(4): [ -6.0  39.0  29.4  44.9  23.3   8.9  38.9 -29.4  -1.3]
(134): [-21.1  85.6  59.5  43.7  61.4 -75.0  -3.6  42.3 -87.8]
(85): [ 22.4   6.9   6.8  18.8  82.3 -57.4  19.5  59.0 -37.7]
(128): [-50.2  40.5  66.4  65.6  82.0 -55.9  20.5  57.1 -36.7]
(165): [ -6.0  39.0  29.4  44.9  23.3   8.9   6.8 -29.4  -1.3]
(179): [ 22.4  28.2   6.8  18.8  -4.9  33.0  20.4 -39.0  15.2]
(48): [ 59.5  43.7  61.4 -75.1  -3.6  42.3  10.1  -3.5 -52.1]
(87): [ 20.5 -58.7 -25.5 -21.4 -19.2  53.1  10.8  15.5  74.2]
back: [20.4 33.0 -4.9 18.8  6.8 28.2 22.4] : (179)
gone (4): [-29.4  38.9  29.4   8.9  -6.0  44.9  -1.3  23.3] : [39.0]
gone (48): [ 42.3  10.1  -3.5 -75.1 -52.1  59.5  61.4  43.7] : [-3.6]
back: [ 42.3  -3.6 -75.0  61.4  43.7  59.5] : (134)
gone (85): [ 82.3  22.4 -57.4 -37.7   6.9  59.0  19.5  18.8] : [6.8]

(61): [ 30.2 -21.2 -54.5 -50.9 -16.3  40.1 -40.3 -22.8]
(16): [-26.2 -78.7 -13.5 -12.2  40.5 -19.8 -22.8 -40.3]
(26): [ -2.3 -14.4  42.8  38.4 -15.4 -14.5  40.3 -13.8]
(21): [ 42.8  39.3  17.6  20.8 -26.3  24.3  20.2 -22.4]
gone (26): [ 38.4 -13.8  40.3 -14.4  -2.3 -15.4  42.8] : [-14.5]
q: [ 30.2 -21.2 -54.5 -50.9 -16.3  40.1 -40.3 -22.8] : (61)
gone (61): [ 30.2 -50.9  40.1 -22.8 -16.3 -40.3 -21.2] : [-54.5]

(91): [  0.6 -26.4  20.3   1.2  32.0 -26.3  44.4  15.0 -10.3  29.0   4.6  16.4
 -30.9 -31.5 -22.9 -15.0  29.3]
(10): [ 35.8  40.4  36.3 -11.4   8.0  48.4 -31.1 -26.4  40.3  25.5   2.4 -32.3
  26.9  15.4  26.5  32.2  41.9]
(68): [ -4.7 -32.8  15.4   6.9  27.9  13.0  45.2  18.8 -14.8  19.6   4.6  19.1
 -31.8 -29.4 -30.5 -17.8  18.3]
(132): [ 33.4  59.1  15.6 -22.7   6.1  26.1 -26.1 -20.7  36.6  35.7   4.4 -15.0
  33.7  18.5  65.3  31.2  42.4]
(188): [ -9.4   2.9 -20.3  15.2 -13.8 -26.2  -1.4  13.6  -5.2 -21.9   5.2  15.1
  13.4  20.0   6.7   1.6 -29.9]
(113): [  3.3  31.8  18.2  46.3  32.0  19.9  44.4  15.0 -10.3  29.0   4.6  16.4
 -30.9 -31.5  55.2 -15.0  29.3]
(17): [ -1.4 -29.9  19.3   3.3  31.8  18.2  46.4  16.9 -12.4  26.7   4.7   4.6
 -32.5 -32.1 -26.7 -16.6  26.4]
(161): [  1.6 -25.3  20.3   1.2  32.0  19.9  44.4  15.0 -10.3  29.0   4.6  16.4
 -30.9 -31.5 -22.9 -15.0  29.3]
(31): [-14.3 -36.1   0.9  49.8   4.9  -6.4  35.8  40.4 -13.8 -28.9  16.3  31.9
  -4.3  13.6 -47.0  -6.3 -35.3]
gone (31): [-28.9  -4.3 -13.8 -36.1  31.9  -6.3 -47.0   0.9   4.9  16.3  -6.4  49.8
  13.6 -14.3  35.8 -35.3] : [40.4]
gone (31): [-47.0  -4.3 -14.3  40.4   4.9  35.8  13.6 -28.9   0.9  31.9 -35.3  -6.4
  49.8 -13.8  16.3 -36.1] : [-6.3]
back: [46.4 18.2 31.8  3.3] : (17)
gone (91): [ 29.3 -31.5  16.4 -26.3  44.4 -15.0 -30.9   0.6   4.6  29.0   1.2  20.3
  15.0  32.0 -10.3 -22.9] : [-26.4]
gone (17): [-26.7 -16.6 -32.1 -12.4  19.3 -29.9  16.9   4.6  26.7   3.3  18.2  46.4
  26.4  31.8  -1.4 -32.5] : [4.7]
back: [-20.7 -26.1  26.1   6.1 -22.7  15.6] : (132)

(106): [  5.5  -7.9 -38.0  11.7  -6.4   5.6   2.5 -25.4  -6.3   0.3]
(115): [ 11.0 -12.2 -21.9  25.9  -0.9 -13.1  13.1 -21.8  -4.8  21.1]
(120): [ -9.1   2.2   6.1 -32.7  10.7  68.7 -28.6  39.3 -14.8  27.5]
(2): [  4.6  28.2  18.2 -23.7  11.7 -18.8   1.2 -10.7  12.3 -15.7]
(136): [ 11.7  -6.4 -42.0  22.8  -5.7 -25.4   9.9 -21.7  -5.8  12.8]
(172): [-15.5   2.2  38.4  27.4  38.5   6.6  25.9 -14.4  15.6  -1.7]
(111): [14.3 -0.5 -3.9 -4.0 -6.2 -2.8 -2.3  6.5  8.0 -4.0]
(151): [-24.5 -21.3  -6.3  14.1 -10.3   9.4  -4.6  12.4 -16.1  -6.9]
gone (106): [  5.5   2.5   5.6  11.7  -7.9 -38.0   0.3 -25.4  -6.3] : [-6.4]
back: [-4.0  8.0  6.5 -2.3 -2.8 -6.2 -4.0 -3.9] : (111)
gone (106): [ -7.9  11.7   0.3   2.5 -38.0   5.6  -6.4  -6.3 -25.4] : [5.5]
back: [ 5.6 -6.4 11.7] : (106)
gone (172): [ 15.6 -15.5  27.4  -1.7  25.9   6.6   2.2  38.5 -14.4] : [38.4]

(99): [  3.8  62.3   5.7 -49.5  25.7  42.0  -4.3   2.5 -17.4  13.3 -38.3  65.1
   8.1  41.9 -41.1]
(77): [-33.9  52.4 -29.0 -57.7   3.8 -34.5 -16.9  15.3 -23.9   0.1 -43.4  36.8
  -7.3  58.5 -61.7]
(51): [-33.9  52.4 -29.0 -57.7   3.8 -34.5 -16.9 -16.0 -23.9   0.1 -43.4  36.8
  -7.3  58.5 -61.7]
back: [-4.3 42.0] : (99)
gone (99): [ 25.7   2.5  62.3  13.3   3.8   8.1 -49.5 -17.4   5.7  -4.3  65.1  42.0
 -38.3 -41.1] : [41.9]

(71): [-13.9  -3.4 -17.1  62.3]
(73): [-17.1  -3.4 -13.9 -67.5]
(79): [-36.8  62.4  24.9  22.4]
q: [-17.1  -3.4 -13.9 -67.5] : (73)
q: [-13.9  -3.4 -17.1  62.3] : (71)
gone (79): [ 22.4  24.9 -36.8] : [62.4]

